In the data rows, the value 128 means zero.
Here are some points:
array([179,  88, 190,  87, 116, 117, 125, 112, 103, 147, 142, 128, 131, 155, 110, 146,  96, 187, 102, 121, 179, 176,
       183, 184, 129, 114,  78,  91, 158,  96,  87,  92,  85, 136,  90, 138,  99, 112, 104, 125,  78, 134, 134, 127,
       109, 128, 100, 145, 103])
array([ 85, 100,  56, 255, 151, 147, 160, 140, 108, 104, 186, 152,  86, 132, 143, 112, 136, 109, 182, 136, 116,  60,
       100, 109, 137, 104, 174, 169, 106, 142, 133, 106, 213, 174, 134,  93, 176, 145, 247, 138, 188, 114,  81, 120,
        76, 126, 151, 105, 124])
array([139, 141, 179, 131, 170, 129, 120, 130,  80, 126, 196,  84, 159, 129, 139, 189, 124, 156, 111, 135, 158, 133,
       112, 141, 135, 150,  74, 105, 137, 103,  97, 174,  87, 148, 112,  95,  52,  82,  88, 122,  47,  90,  81, 133,
       146, 176, 110, 143, 110])
array([163,  84, 198, 238, 115, 133, 156, 164,  89, 160,  98, 194,  99, 103, 158,  98, 115,  99, 156,  98,  92,  92,
       105, 127, 144,  81, 115,  96,  79, 137,  85, 102, 170,  72, 139, 145, 132, 121, 223, 222, 172, 165, 135, 114,
        93, 139, 135, 124, 138])
array([ 97, 148,  70,  80, 148, 127, 152, 125, 128, 108, 140, 145, 174, 151, 124, 164,  89,  73, 179, 131,  72,  86,
       109, 117, 116, 141, 184, 130,  90, 104, 136, 172, 157, 172, 148, 124, 148, 187,  75, 117, 175, 134,  92, 138,
       173, 123, 141, 153, 142])
array([135, 139, 127, 192, 111, 102, 154, 126,  52, 206,  87, 148,  86, 141, 177,  95, 219, 138,  49, 106, 125, 112,
       101, 134, 119, 105, 173, 111,  91, 142,  94, 107, 162,  59, 125, 182,  71,  62, 159, 133,  96, 112, 138, 149,
       122, 134, 115,  87, 186])
array([ 92, 129,  93, 255, 109, 182, 178, 144,  88, 130, 117, 171, 105, 119, 192,  95, 147, 138,  90, 103, 137, 140,
       103, 154, 111, 141, 185, 143, 124, 166, 169,  80, 233, 176, 109, 112,  76, 128, 255, 147,  80, 106, 121, 135,
       136, 110,  97, 165, 139])
array([ 77, 149,  82,  90, 127, 120, 112, 121, 203, 125, 126,  73, 166,  96, 124, 150, 151, 160, 103, 134, 104, 204,
       120, 146, 146, 141,  90, 147, 122, 125, 173, 125, 118, 135, 146,  94,  91, 114, 123, 123,  82, 117, 124, 123,
       123, 121,  81, 137, 119])
array([112, 159, 211, 115, 144,  99, 118, 124, 102,  78, 175, 157,  89, 126, 118, 105, 116, 123, 156, 131, 100, 128,
       114, 136, 159, 130,  95, 156, 129, 110, 189, 137, 135, 189, 152, 119, 159, 152, 104,  88, 188, 124, 210, 111,
       125, 115, 166, 117, 113])
array([150, 169, 208,  92, 150, 137, 159, 123, 173,  70, 129, 193, 150, 165, 140, 163, 108, 107, 151, 120, 151, 123,
       125, 113, 140, 110, 108, 106, 156, 127, 122, 157, 122, 112, 128, 122, 161, 129, 115, 168, 195, 131, 167,  92,
       145, 129, 175,  76, 144])
array([155, 188,  67, 122, 129, 122,  67, 114, 131, 173, 114,  69, 101, 130,  73, 110, 108, 156, 144, 128, 153,  95,
       124, 122, 129, 109, 133,  99,  43, 153,  94, 102,  84, 117, 139, 177, 194, 148, 109, 120, 144, 134, 130, 179,
       153, 113, 162, 157, 121])
array([106, 113, 142, 105,  67, 167, 118,  97, 148, 144, 147,  69,  89, 129, 179,  55, 119, 178, 100, 199, 107, 188,
       190, 148, 108, 132,  95, 156, 130, 104, 196,  89, 102, 135, 106, 170,  86, 152,  94,  98,  60, 107, 125,  95,
       157, 130,  67, 159, 135])
array([ 98, 117, 105,  68, 152, 116,  87, 126, 135, 119, 111,  85, 137, 128,  91, 146, 164, 153, 174, 171, 136, 157,
       151,  93, 106, 154,  99, 176, 111, 133, 145, 148, 131, 116, 119, 113, 155, 157, 139, 101, 142, 130, 181, 137,
        69, 101, 193,  89, 123])
array([ 92, 131, 173, 101,  95, 140, 107, 141, 140, 159, 189, 101,  97, 111, 118,  87, 116, 174, 105, 112, 114, 212,
       151, 156, 119, 129,  75, 193, 190,  95, 128, 111, 131, 152, 108, 108,  74,  84,  70, 118,  70, 107, 111, 130,
       137, 162,  98, 130,  97])
array([121, 154,  69,  76, 177, 119,  74, 134, 146, 180, 163,  84, 113, 110,  83,  71, 122, 103, 125, 160,  90, 117,
       127,  77, 177, 128, 131, 102, 133, 137,  94,  83, 115, 108, 102, 198, 165, 136, 108,  97, 191, 129, 127, 129,
       135, 106, 156, 135, 140])
array([162,  17, 180, 100, 177, 154, 124, 180,  85, 114, 218, 162, 118, 132, 122, 118, 118, 103, 150,  96, 119, 134,
       124, 144, 147, 132, 106, 139, 155, 135,  93, 105,  82,  88, 123, 136, 153,  79, 118, 179, 141, 131, 167, 145,
        68, 136, 127,  86, 118])
array([ 70, 132, 159, 110, 145, 118, 131, 100, 114, 146, 116,  84, 114, 122, 106, 122, 124, 138, 148, 167,  90, 141,
       116, 122, 149, 143,  76, 187, 133, 108, 166,  97, 136, 139, 154, 126, 151, 143,  97,  98, 176, 143, 125, 121,
        87, 165, 119, 158, 109])
array([139, 147, 103,  95, 152, 157, 182, 116, 167,  55, 141, 175, 113, 139, 164, 154,  98, 160,  86, 131,  97, 191,
       126, 164, 102, 121, 100, 106, 143, 115, 139, 112,  99,  86, 124, 108,  56,  87, 102, 170,  91, 136, 156, 109,
       143,  90,  95,  80, 111])
array([201, 173, 124, 168,  89, 141, 140, 120,  88, 115, 124, 149,  95, 117, 103, 123, 128,  80, 144,  81,  91,  71,
       111, 103, 135,  86, 127, 106, 109, 122, 101, 123, 141,  81, 141, 118, 152, 137, 247, 173, 180, 142, 104, 142,
       125, 129, 149,  93, 181])
array([ 79, 121, 140,  95, 114, 104, 121, 104,  85, 132, 145,  79, 152, 107, 135, 137,  58, 158, 106, 227, 117, 188,
       151, 128, 124, 135,  75, 153, 187, 142, 121, 152, 145, 147, 113,  86,  57, 139,  97, 112,  60, 120, 127, 153,
       142, 157, 102, 146, 113])
array([154, 121, 125, 121, 156, 115, 110, 144, 152, 131, 138, 114, 195,  89, 103, 161, 125,  70, 168, 117, 169,  71,
       138, 136, 149, 147, 105, 126, 132, 180, 121, 227,  94, 119,  95,  91, 166,  77,  99, 120, 162, 163, 143, 130,
        72, 137, 157, 107, 117])
array([ 70, 121, 196,  68, 171, 102, 128, 111, 121, 138, 186, 102, 134, 154, 110, 103, 162, 133, 168, 105, 109, 123,
       146, 136, 130, 177,  80, 199, 112,  80, 135, 156, 166, 137, 101, 111, 182, 138, 108, 133, 165, 151, 122, 124,
       111, 166, 158, 129, 120])
array([134, 106, 162, 134, 162, 150,  93, 142, 121, 135,  84, 106, 128,  81,  72, 137,  95, 130, 177, 199,  96, 130,
       137,  84, 168, 145,  62, 157,  82, 221, 173, 150, 153, 119, 115, 109, 155, 150, 110, 120, 177, 145, 164,  85,
        79, 145, 170, 135, 139])
array([ 94, 134, 179,  90, 145, 123, 149, 103, 198, 109, 156,  98, 138, 106, 121, 163, 106, 164, 100, 106, 155, 152,
       142, 174,  96, 185,  83, 170, 152,  99, 155, 149,  87, 140, 112,  76,  88, 126,  85, 126,  93, 112, 105, 113,
       141, 165, 107, 117, 103])
array([152, 154,  83, 202,  71,  96, 188,  98, 140, 130, 169, 122, 167, 103, 173, 144, 158,  91,  90, 133, 101, 133,
       105, 151, 140,  91, 184, 114, 166, 104,  77, 127, 148,  93, 116, 106,  91, 113, 190, 125,  81, 119, 128, 142,
       113, 154, 109, 140, 104])
array([152, 160, 123, 136, 122, 133,  75, 119,  94, 211, 112,  74, 109, 114, 123,  92, 157, 145, 129, 168, 135, 121,
       136, 149, 101, 122, 107, 122, 200, 127, 184,  87, 114, 141, 110, 178,  97, 173, 100, 100,  62, 119, 106, 166,
       164, 139,  89, 174, 128])
array([140,  88, 187, 194,  70, 102, 159, 143, 136, 186, 137, 157, 108, 179, 145,  97, 137, 160, 116, 144, 109, 158,
        96, 152, 108, 111, 149,  81, 160, 116,  78, 116, 143,  54, 124, 168, 104,  96, 204, 187,  74, 113, 102, 144,
        90, 132,  86, 109, 148])
array([161,  78, 122, 112, 123, 126,  88, 142, 116, 133, 152, 110, 110,  88,  81, 122, 127, 109, 149, 111, 166, 108,
       116,  98, 150,  83, 140,  76, 121, 222,  82,  93,  90, 120, 149, 145, 155, 143, 137, 125, 181, 113, 164, 103,
        89, 102, 131, 137, 130])
array([123, 151,  93, 166, 131, 126, 126, 146, 134,  88, 112, 198, 190, 123, 121, 174,  68, 102, 168, 122, 182,  58,
       129,  87, 146, 146, 163, 112,  93, 133, 128, 205, 130, 128,  87, 116, 159, 108, 144, 125, 205, 128, 131, 129,
       141, 102, 163,  73, 138])
array([148, 131, 109,  85, 150, 118,  88, 130, 136, 112, 126, 164, 152,  83, 138, 143,  87,  86, 145, 103, 115,  68,
       103,  90, 143, 153, 130, 120, 150, 116, 117, 160, 148, 113, 121,  99, 176, 131, 132, 118, 174, 130, 128, 172,
       118, 121, 171, 140, 114])
array([150, 141,  79, 114,  79, 164,  96, 126,  49, 143, 159, 160, 107, 130,  97,  94, 151, 118, 145, 152, 103, 109,
       136,  84, 129,  97, 141, 103, 119, 121, 161, 107,  78, 185, 188, 225, 175, 160,  96,  96, 199, 145, 108,  87,
       129,  92, 153, 136, 114])
24 more points follow, each with its number after it:
array([ 91, 145, 176, 100, 189, 115,  94, 116, 154, 125, 109,  81, 127, 119, 103, 120,  80,  98, 153, 120, 131, 117,
       188, 108, 161, 189,  77, 170, 136, 110, 200, 103, 189, 162, 141,  75, 132, 124,  93,  91, 144, 144, 128, 149,
       164, 174, 149, 143, 107]) 0
array([144, 158, 183, 105, 122,  83, 147, 105, 101, 102,  80, 201, 139, 142, 160, 156, 101, 121,  97,  96,  91, 159,
       145, 140, 121, 145,  82, 108, 155, 113,  95, 157, 118, 119, 107, 115,  84, 113,  89, 124,  49, 136, 126, 135,
       155, 109,  99,  93, 140]) 1
array([145, 130, 177, 129, 201, 102, 107, 118, 145, 124, 104,  78, 193, 125,  83, 163, 111, 117, 143,  93,  71,  94,
       140, 121, 135, 157, 100,  64, 131, 127, 120, 184,  86, 126,  93,  92, 179, 178, 101, 113, 156, 133, 121,  94,
       156, 162, 170, 134, 117]) 2
array([147, 136, 111, 187, 135, 114,  94, 136, 130,  97, 199, 144, 156, 134, 104, 165, 121,  92, 169, 125, 168,  98,
       115,  99, 118, 136, 134,  85, 102, 142, 106, 147, 100, 152, 116, 128, 186,  93, 161, 130, 165, 139, 112, 115,
       171, 117, 153,  63, 129]) 3
array([126, 123,  94, 175, 153, 136, 121, 106, 109,  74, 108, 160, 146, 121, 118, 156, 147, 104, 158, 133, 154,  80,
       137,  91, 144, 110, 129, 111, 106, 132, 136, 175, 107, 129,  86, 102, 163, 107, 201,  85, 173, 136, 109, 127,
       148,  84, 171, 105, 165]) 4
array([129, 141, 187, 204, 134, 134, 141, 130, 163,  41, 158, 189, 175, 153, 158, 187, 114, 114,  79, 109, 183, 128,
       122, 139, 104, 124,  77, 118,  92, 149, 120, 188,  90, 130, 110, 105,  64,  58, 227, 147,  90, 127, 141, 121,
       146, 129, 102, 106, 184]) 5
array([166, 147, 130,  98, 109, 105, 148, 118, 164, 117, 159, 125, 157, 138, 112, 165, 154,  79, 149, 113, 112,  70,
       110, 113, 127, 100, 159,  93, 112, 113, 109, 159, 163, 114, 172, 102, 149, 189,  91, 103, 182, 132, 106, 149,
       136, 164, 124, 180, 121]) 6
array([156, 126, 206, 129,  67, 107,  85, 148, 166, 162, 131, 109,  94, 126, 147, 111,  85, 151,  95,  91, 196, 172,
       148, 143, 135, 101,  67, 118, 157, 106,  63,  98,  65, 143, 145, 161, 104, 131,  90, 131,  68, 153, 118, 152,
       134, 157, 104, 126, 109]) 7
array([109,  85, 211, 104, 146, 103, 111, 144,  61, 144, 158,  98,  99, 156,  89, 101, 110, 155, 171, 135, 156, 148,
       139, 106, 142, 105,  87, 180,  97,  91, 150, 100, 125, 107,  96,  93, 156, 146, 102, 105, 201, 141, 101, 135,
       104, 168, 178, 136, 119]) 8
array([157, 166, 105, 163,  49, 114, 196, 159, 162, 123, 142, 194, 132, 109, 175, 131, 136, 112, 128, 119, 136,  86,
       152, 175, 109,  99, 182, 115, 180, 103, 102, 141, 156, 125, 126, 132,  86, 159, 194,  99,  47, 134,  90, 113,
       165, 151, 118, 120, 120]) 9
array([154, 146, 125, 143,  99, 139, 137, 138,  83, 120, 104, 140, 162, 130, 122, 114, 142,  91, 149, 134, 151,  83,
       111, 137, 146,  79, 177, 102,  79, 103, 128, 119, 127, 127, 132, 113, 146, 141, 163, 134, 158, 153, 110, 153,
       159, 139, 209, 114, 145]) 10
array([137, 116,  80,  73, 133, 138, 117, 134,  88, 195, 162, 106, 137, 114, 115, 109, 132, 163,  77, 172, 106, 196,
       157, 168, 138, 117, 145, 124, 131, 119, 149,  71,  90, 140, 125, 190, 126, 116, 133, 105,  64, 136, 124, 128,
       163,  96,  77, 130, 139]) 11
array([129, 118,  68, 125, 132, 137, 154, 115, 106, 166, 141, 125, 100, 255, 159,  97, 127, 121, 173,  95, 166, 101,
       106, 116, 123,  99, 129, 128, 137, 102, 174,  88, 161, 215, 125, 166, 183, 117, 191, 132, 164, 137, 115, 109,
        58, 109, 161, 112, 112]) 12
array([152, 155, 101, 155, 128, 166, 173, 157, 199,  75, 113, 183, 178, 117, 191, 149, 122, 140,  74,  92,  55, 128,
       111, 163, 102, 130, 190, 129, 180, 161, 104, 183,  99, 138,  98,  97, 102,  48, 156, 106,  61,  88, 108, 120,
       162,  97,  82,  92, 142]) 13
array([119, 147, 130,  99, 144, 157, 116, 129,  74,  99, 122, 173, 170,  94, 142, 153,  98,  57, 189, 128, 158, 104,
        89,  97, 124, 131, 176, 132, 152, 130, 146, 148, 190, 161, 111,  85, 144, 174, 108, 131, 181, 110, 123, 150,
       157,  88, 138, 159, 122]) 14
array([113, 123, 114, 115, 133, 133, 135, 137, 116, 129, 170, 144, 111,  96, 129,  95, 133, 130, 108, 110,  77, 159,
       154, 172, 132, 169, 168, 199, 131, 143, 159,  95, 149, 129, 125, 147, 105, 117, 105, 107,  65, 115, 120, 105,
       148, 100, 102, 118, 140]) 15
array([114, 164, 180, 202, 131,  99, 146, 117, 114,  86,  99, 182, 154, 129, 101, 153, 140, 117, 170, 117, 194, 104,
       107,  86, 109, 136, 114, 124, 159, 136, 127, 163, 125, 130, 130,  97, 194,  74, 144, 127, 181, 122, 125, 137,
       148, 127, 132,  94, 151]) 16
array([106, 153, 104, 128, 121, 121, 124, 142, 162, 133, 103,  76, 174,  77, 142, 163, 145, 137,  75, 136, 126, 127,
       140, 160, 102, 156, 131, 132, 115, 124, 149, 183, 106, 135,  91, 114,  62, 134, 107, 109,  38, 125, 128, 139,
       169, 106, 112, 142, 137]) 17
array([119, 128, 155,  80, 184, 118, 110, 146, 114, 124, 161,  83, 173, 117,  94, 179, 192, 118, 164, 124, 105,  59,
       148, 130, 151, 139,  97, 110,  76, 149, 119, 168,  88, 109, 105,  95, 154, 135, 112, 105, 167, 135, 124, 112,
       144, 137, 170, 111, 126]) 18
array([ 82, 127, 153, 119,  97, 124, 135, 100, 145, 115, 133,  74, 138, 132, 132, 158, 125, 175,  93, 135, 147, 174,
       121, 142, 126, 163, 126, 119, 143, 118, 127, 181, 120, 135, 112, 103,  85, 131, 107, 122,  73, 120, 132, 134,
       153, 142,  94, 139, 144]) 19
array([136, 170,  92, 219,  61, 159, 146, 138, 131, 124, 178, 147,  90, 131, 179,  89, 122, 126,  97, 130, 122, 155,
        98, 186,  83,  95, 180,  90, 152, 131,  93, 109, 162,  99, 123, 133,  81, 126, 204, 165,  34, 123, 125, 110,
       143, 150, 103, 137, 107]) 20
array([170, 153, 109, 142,  83, 143, 102, 126, 160, 168, 120,  85,  98, 136, 131, 125, 146, 193,  92, 108, 152, 181,
       132, 148, 101, 109, 123,  94, 147, 137, 134, 115,  86, 110, 102, 126,  71, 134,  87, 101,  71,  87, 122, 101,
       156, 127,  76, 143, 140]) 21
array([153, 138, 176,  99, 113, 112, 151, 142, 160,  79, 112, 153, 109, 103, 155, 102, 108, 166,  92, 130, 186, 149,
        78, 163, 115, 177, 111,  97, 174, 126, 116,  96,  97,  80, 121, 145,  95,  63,  86, 188,  81, 120, 167, 117,
       156, 128,  99,  80, 114]) 22
array([158, 157, 102, 127, 133, 181, 108, 142, 111, 126, 157, 164, 109, 128, 120,  65, 168, 139, 185, 114, 111, 109,
       128, 131, 163,  60, 125, 106, 146, 110, 175,  80,  91, 195, 221, 198, 161, 171, 114, 164, 171, 124, 111, 108,
       105, 112, 157, 132, 127]) 23
Which three of these numbered points are nearest to each point below, looking only along the 5 directions in which the first points spread most? Their numbers follow each, nearest first.
array([120, 145,  82, 122, 136, 151, 122, 121,  91, 110, 102,  89, 167, 255, 146, 180, 155, 147,  62, 104, 101, 122,
       161, 171, 106, 176, 109,  94, 130,   6, 130, 168,  90, 184, 125, 121,  86, 126,  65,  93,  94, 144, 100, 119,
       142,  94, 117, 144, 123]) > 17 19 21
array([ 92,  68,  89,  74, 166, 191, 171, 188, 123,  96,  94, 192, 141, 108, 121, 138, 170, 109, 139, 126,  82, 107,
       122,  91, 114, 103, 202, 175, 131, 129, 145, 164, 174, 119, 131, 113, 155, 175, 106,  85, 174, 133, 119, 114,
        80,  96, 148, 177, 115]) > 14 12 4
array([111, 150, 115, 113,  87, 138, 108, 113,  78, 189, 152,  71, 111, 124, 108, 108,  89, 174,  97, 176, 120, 182,
       122, 147,  92, 121, 106,  87, 162, 130, 186,  92,  92, 125, 139, 215,  79, 138, 111, 106,  64, 111, 132, 101,
       146, 132,  74, 158, 122]) > 11 21 15
array([139,  91, 113, 126, 106, 128, 100,  94, 136, 177, 120,  51,  86, 136,  54,  91, 102, 133, 144, 158, 155,  94,
       119,  94, 143,  74,  90, 100, 110, 137, 103,  88,  69, 143, 174, 160, 146, 166, 105, 113, 168, 132, 129, 163,
       101, 143, 159, 120, 137]) > 23 8 12
array([163, 157, 174,  94,  89, 114, 134, 127, 173, 159, 152,  77, 111, 132, 120, 132, 148, 171,  81,  96, 111, 182,
       143, 154, 124, 125,  73, 103, 194,  94,  81,  70,  46, 127, 129, 142,  88, 103,  86, 112,  88, 124,  97, 147,
       131, 163,  75, 103, 139]) > 7 21 22
array([168, 194, 163, 149, 131, 117, 181, 107, 108,  96, 130, 190, 106, 190, 186, 118, 175, 178, 111, 119, 167, 164,
       156, 148, 117, 133,  63, 110, 116, 161,  97, 122,  90, 108, 114, 109,  92,  82, 142, 142,  63, 124, 173, 153,
       178,  74, 116, 115, 112]) > 22 1 7
array([167, 147,  90, 120,  96, 139, 103, 118, 123, 154, 187,  51, 120, 120, 147, 147, 137, 173,  92, 169, 149, 154,
       143, 146, 128, 125, 112,  99, 148, 121,  96,  96,  85, 123, 159, 141,  77, 118, 103, 114,  76, 156, 101, 109,
       171, 168, 118, 144, 123]) > 21 11 7
array([115, 118, 155, 125, 135,  97, 115, 122, 155, 128, 129,  97, 110, 173, 124, 155, 121, 185,  59, 164, 191, 173,
       139, 144, 105, 138,  85, 130, 116,  63, 105, 154, 127, 143, 131,  86,  69, 142, 105, 103, 110, 124,  92, 103,
       119, 113,  68, 152, 140]) > 19 15 1
array([ 90, 137, 201,  98, 176, 148, 138, 122, 157, 137, 139, 115, 117, 137, 142, 113,  84, 136, 163, 103,  95, 129,
       144, 138, 128, 156,  99, 187,  96, 104, 166, 107, 136, 142, 113,  64, 156, 145, 125, 108, 154, 145, 118, 133,
       134, 148, 153, 143, 109]) > 0 8 15
array([159, 132, 118,  96,  82, 116, 140, 122,  86, 146,  90,  51,  96, 128, 123, 115,  74, 171,  78, 163, 140, 135,
       148, 177, 131, 121, 128,  97, 177, 126, 123, 116,  85, 116, 133, 177,  75, 155, 102, 121,  73, 129, 111, 166,
       157, 141,  82, 148, 120]) > 21 11 7
array([108, 155,  97, 101,  94, 136, 149, 123, 203,  84, 118, 148, 144, 110, 202, 153,  99, 133,  64,  98, 115, 136,
       113, 166, 110, 136, 156, 155, 177, 131, 126, 152, 205, 154, 128, 115,  93, 106, 119, 104,  80, 110,  99, 116,
       154, 145, 128, 153, 132]) > 17 19 13
array([120,  59, 150, 110, 146,  98, 102, 157, 145, 125, 140, 175,  84, 115,  89,  98, 135, 171, 163, 175,  89, 141,
       153, 137, 103, 114,  93, 109, 124, 121, 166,  71, 115, 192, 207, 162, 175, 144, 133, 155, 147, 148, 206, 138,
        99, 103, 127, 129, 121]) > 8 23 12
array([106, 143, 200, 178, 144, 127, 125, 132, 138,  71, 117, 184, 158, 150, 113, 181, 159,  91, 155, 119, 150,  77,
       117, 109, 114, 128, 108, 123,  88, 113, 134, 224, 136, 126,  86,  85, 138,  92, 175, 118, 170, 137, 135, 107,
       166, 105, 174,  75, 176]) > 16 3 4
array([114,  73, 174, 109, 128, 118, 142, 111, 150, 123, 123,  86, 155, 113, 113, 142, 137, 201, 108, 179, 120, 188,
       132, 168, 125, 148,  76, 174, 131, 110, 150, 172, 136, 111, 112,  95,  74, 136,  99, 108,  85, 144,  90, 122,
        95, 100, 100, 176, 142]) > 19 15 1
array([179, 159,  96, 242, 123, 157, 123, 129, 118, 186, 169, 157, 110,  96, 158,  99, 122, 107, 124, 116,  90,  94,
       114, 111, 141, 107, 183,  85, 103, 133,  69, 104, 158,  59, 116, 166, 153, 135, 230, 211, 153, 102, 139, 124,
       139, 125, 164, 102, 147]) > 10 12 4
array([192, 159,  92, 108, 130, 132, 111, 108, 128, 133,  75,  61,  81, 129, 111, 119, 122,  91, 139, 118, 115, 123,
       147, 104, 127,  85, 120, 116, 119, 104, 109, 111,  80, 108, 128, 107, 186, 109,  97, 116, 181, 125,  94,  97,
       150, 121, 146,  93, 115]) > 6 18 23
array([121, 165, 122, 113,  79, 179, 113, 139, 158, 126, 164, 203, 102, 127, 138, 116, 129, 184,  84, 113, 179, 173,
       113, 159, 102, 105, 138, 116, 177, 149, 181, 122,  91, 186, 201, 203,  68, 112,  82, 117,  62, 138, 139, 131,
       156, 125,  80, 160, 114]) > 21 11 19
array([ 75, 117,  79,  92, 172, 167, 146, 138, 108,  97, 145, 155, 147, 127, 124, 159, 208, 104, 149, 109, 113,  68,
       116,  92, 165, 131, 187, 154, 101, 140, 131, 159, 168, 156,  94, 103, 133, 189,  75, 122, 170, 106, 119, 142,
       147, 114, 159, 185, 107]) > 14 6 4
array([158, 140, 146,  71,  90, 108, 142, 161, 112, 120, 195, 162, 138, 125, 185, 141, 127, 149,  70, 126, 130, 128,
       120, 162,  96, 138, 197, 128, 182, 152,  94, 164, 153,  87, 109, 107,  81, 141, 105, 143,  61, 114, 105, 135,
       148, 134, 116, 158, 104]) > 1 19 22
array([ 75, 123, 182, 197, 131, 201, 132, 127, 150, 173,  69, 148,  94, 125, 130,  82, 139, 116, 129,  89, 156,  80,
       136, 115, 153, 106, 130, 131,  96, 121, 199, 137, 141, 182, 128, 152, 172, 119, 204, 181, 178, 152, 120, 111,
       159, 184, 170, 105, 145]) > 12 10 23
array([137, 145,  91, 153, 125,  90, 143, 127, 127, 106, 100, 141, 140, 104, 156, 154, 128,  72, 175, 126, 103,  78,
       118, 120, 131,  78, 177, 115, 130, 133, 112, 145, 179, 108, 103, 107, 175, 177, 153, 111, 180, 157, 123, 121,
       109, 153, 179, 144, 126]) > 4 10 14
array([139,  90, 209, 158, 139, 128, 150, 123,  91,  81, 181, 141, 177, 148, 100, 174, 114,  98, 156,  91, 131,  72,
        99, 117, 157, 104, 123, 104, 139, 111, 125, 188, 115, 123,  99,  94, 140,  66, 208, 132, 174, 174, 114, 136,
        86, 109, 150,  89, 210]) > 16 3 4
array([145, 122, 119, 108, 157, 124,  67, 147,  47, 198, 111, 110, 119, 110,  77,  72, 133, 127, 143, 166, 105, 118,
       159, 112, 169, 134, 171, 109, 146, 161,  66, 110,  87, 124, 118, 177, 150, 156,  87, 101, 172, 145,  98, 127,
       158, 101, 159, 154, 128]) > 23 11 6
array([ 87, 102,  81, 114, 133, 144, 158, 149, 160, 133,  96,  99, 105, 127, 129, 106, 100, 176, 111, 100,  94, 199,
       143, 158, 115, 161, 130, 198, 152, 121, 183,  86, 135, 143, 132, 142,  93, 113, 120, 144,  76, 116, 114, 102,
        93, 129, 105, 103, 118]) > 15 19 11
array([136, 132,  97,  97, 135, 134, 121, 169, 142, 172, 106, 138, 179, 147, 131, 177, 158, 106, 113, 146, 109, 118,
       171, 163, 124, 173, 158, 110, 133, 158,  99, 169, 115, 144, 137, 114,  81,  83, 101, 124,  68,  99, 133, 112,
       141,  93,  85,  99, 144]) > 17 1 19
array([147, 126, 141, 122, 172, 114, 138, 102, 127, 147, 116,  57, 187, 100, 109, 137, 136,  92, 142,  92, 173,  85,
       132,  83, 161, 146,  91, 106,  98, 122, 127, 163,  92, 109,  95, 112, 153, 117, 115, 126, 159, 110, 118, 100,
       157,  98, 128, 122, 146]) > 2 18 6
array([117, 130,  83, 105, 142, 121, 123, 121, 117, 124, 123, 120, 223, 124,  90, 181, 159,  62, 155, 133,  81,  95,
       140, 114, 123, 136, 144, 135, 105, 146, 148, 207, 110, 117, 135, 124, 148, 122,  97, 125, 177, 143, 124, 129,
        66, 118, 164, 137, 124]) > 6 14 18
array([110, 123,  81, 118, 126, 172, 119, 145, 103, 171, 117, 142, 105, 151,  69,  52, 168, 159, 163, 124, 164, 138,
       132,  83, 166,  81, 126, 116, 131, 114, 148,  92, 107, 190, 182, 196, 142, 134, 101, 143, 162, 124, 114, 107,
       129, 118, 154, 132, 122]) > 23 12 8
array([150, 149, 104,  98, 162, 103, 120, 125, 122, 143, 141,  95, 116, 116,  84, 137,  92, 158, 147,  89, 115, 155,
       141,  93, 150, 103, 124,  98, 147, 143, 126, 103,  95, 136, 122, 128, 140, 119,  62, 115, 156, 129, 112,  82,
       128, 129, 165, 159,  99]) > 18 2 6
array([123, 137, 123, 109, 169, 135, 117, 153, 119, 132, 103, 116, 165, 126, 124, 169, 194,  55, 169, 105, 156,  77,
       129, 124, 123, 161, 127, 108,  73, 166, 127, 196, 126, 104, 106, 107, 164, 146, 122, 129, 165, 143, 102, 143,
       145, 110, 157, 121, 118]) > 6 3 4
array([125, 116,  91, 190,  64, 124, 144, 134,  82, 164, 100, 147, 104, 134, 176,  70, 130, 126,  91, 114, 103, 139,
       127, 155, 103, 132, 153, 103, 139, 151,  91,  89, 145,  66, 113, 208,  63, 111, 167, 159,  36, 121, 123, 133,
        72, 134,  99,  97, 120]) > 20 9 21
array([151, 136, 116, 147,  99, 110, 174, 127, 103, 125, 124, 170, 120, 121, 193, 140,  94, 139, 102, 130, 125, 140,
       113, 149, 106, 118, 196, 119, 158, 123, 117, 142, 176, 116, 101, 127,  68, 121, 153,  97, 102, 111, 116,  95,
       161, 117, 102, 141, 128]) > 9 20 13
array([166, 100, 101, 101, 161, 136,  82, 133,  78, 167, 132,  70, 103, 122,  82,  74, 111, 118, 161, 210, 118, 139,
       141,  87, 161, 116,  96, 116, 105, 114,  87,  70,  49, 126, 133, 174, 157, 181, 112, 126, 201, 151, 130, 176,
        90, 133, 113, 186, 126]) > 23 8 11
array([140, 142,  73, 191,  98, 119, 128, 113, 132, 115, 149, 133, 132, 140, 170, 176,  17, 137, 107, 105, 175, 129,
       108, 181,  91,  97, 155, 139, 118, 157, 103, 136, 148, 116, 128, 104,  75, 154, 185, 109,  73, 121, 133, 183,
       137, 138,  99, 163, 120]) > 9 13 20
array([150, 138, 170, 238,  73, 121, 158, 134, 118, 121, 189, 156, 132, 134, 132,  91, 127, 106, 138, 123, 181,  94,
       122, 100, 122,  95, 135, 102,  96, 148,  73, 118, 147,  94,  99, 136, 172, 116, 255, 181, 153, 122, 123,  82,
       147, 136, 140, 115, 148]) > 10 12 16
array([137, 127, 192,  72, 126, 127, 186, 205, 159, 129, 142, 133, 198,  90, 209, 176,  80, 126,  77, 130, 174, 101,
       135, 155, 107, 159,  97, 155, 187, 255, 116, 180,  84, 104, 131, 111,  91, 105, 114, 114,  62, 135, 129, 128,
       153, 125,  91, 130, 125]) > 1 22 19
array([ 67, 139,  82, 111, 186, 131, 101, 107, 126, 130,  96,  69, 139, 119,  83, 125, 167, 120, 153, 192, 132, 128,
       139, 134, 122, 119, 117, 195,  89, 130, 162, 134, 147, 102, 124,  92, 148, 173,  92, 114, 173, 141, 140, 137,
       169, 130, 185, 176, 112]) > 0 14 6
array([ 86, 142,  91, 120, 161, 101, 125, 123, 170, 120, 156,  86, 107, 137, 109, 109, 138, 136, 138, 131, 126, 152,
       126, 101, 144, 190, 149, 177, 125, 134, 160,  70, 140, 122, 110, 104, 132, 144,  93, 132, 191, 131, 153, 118,
        82, 102, 135, 145, 122]) > 0 15 12
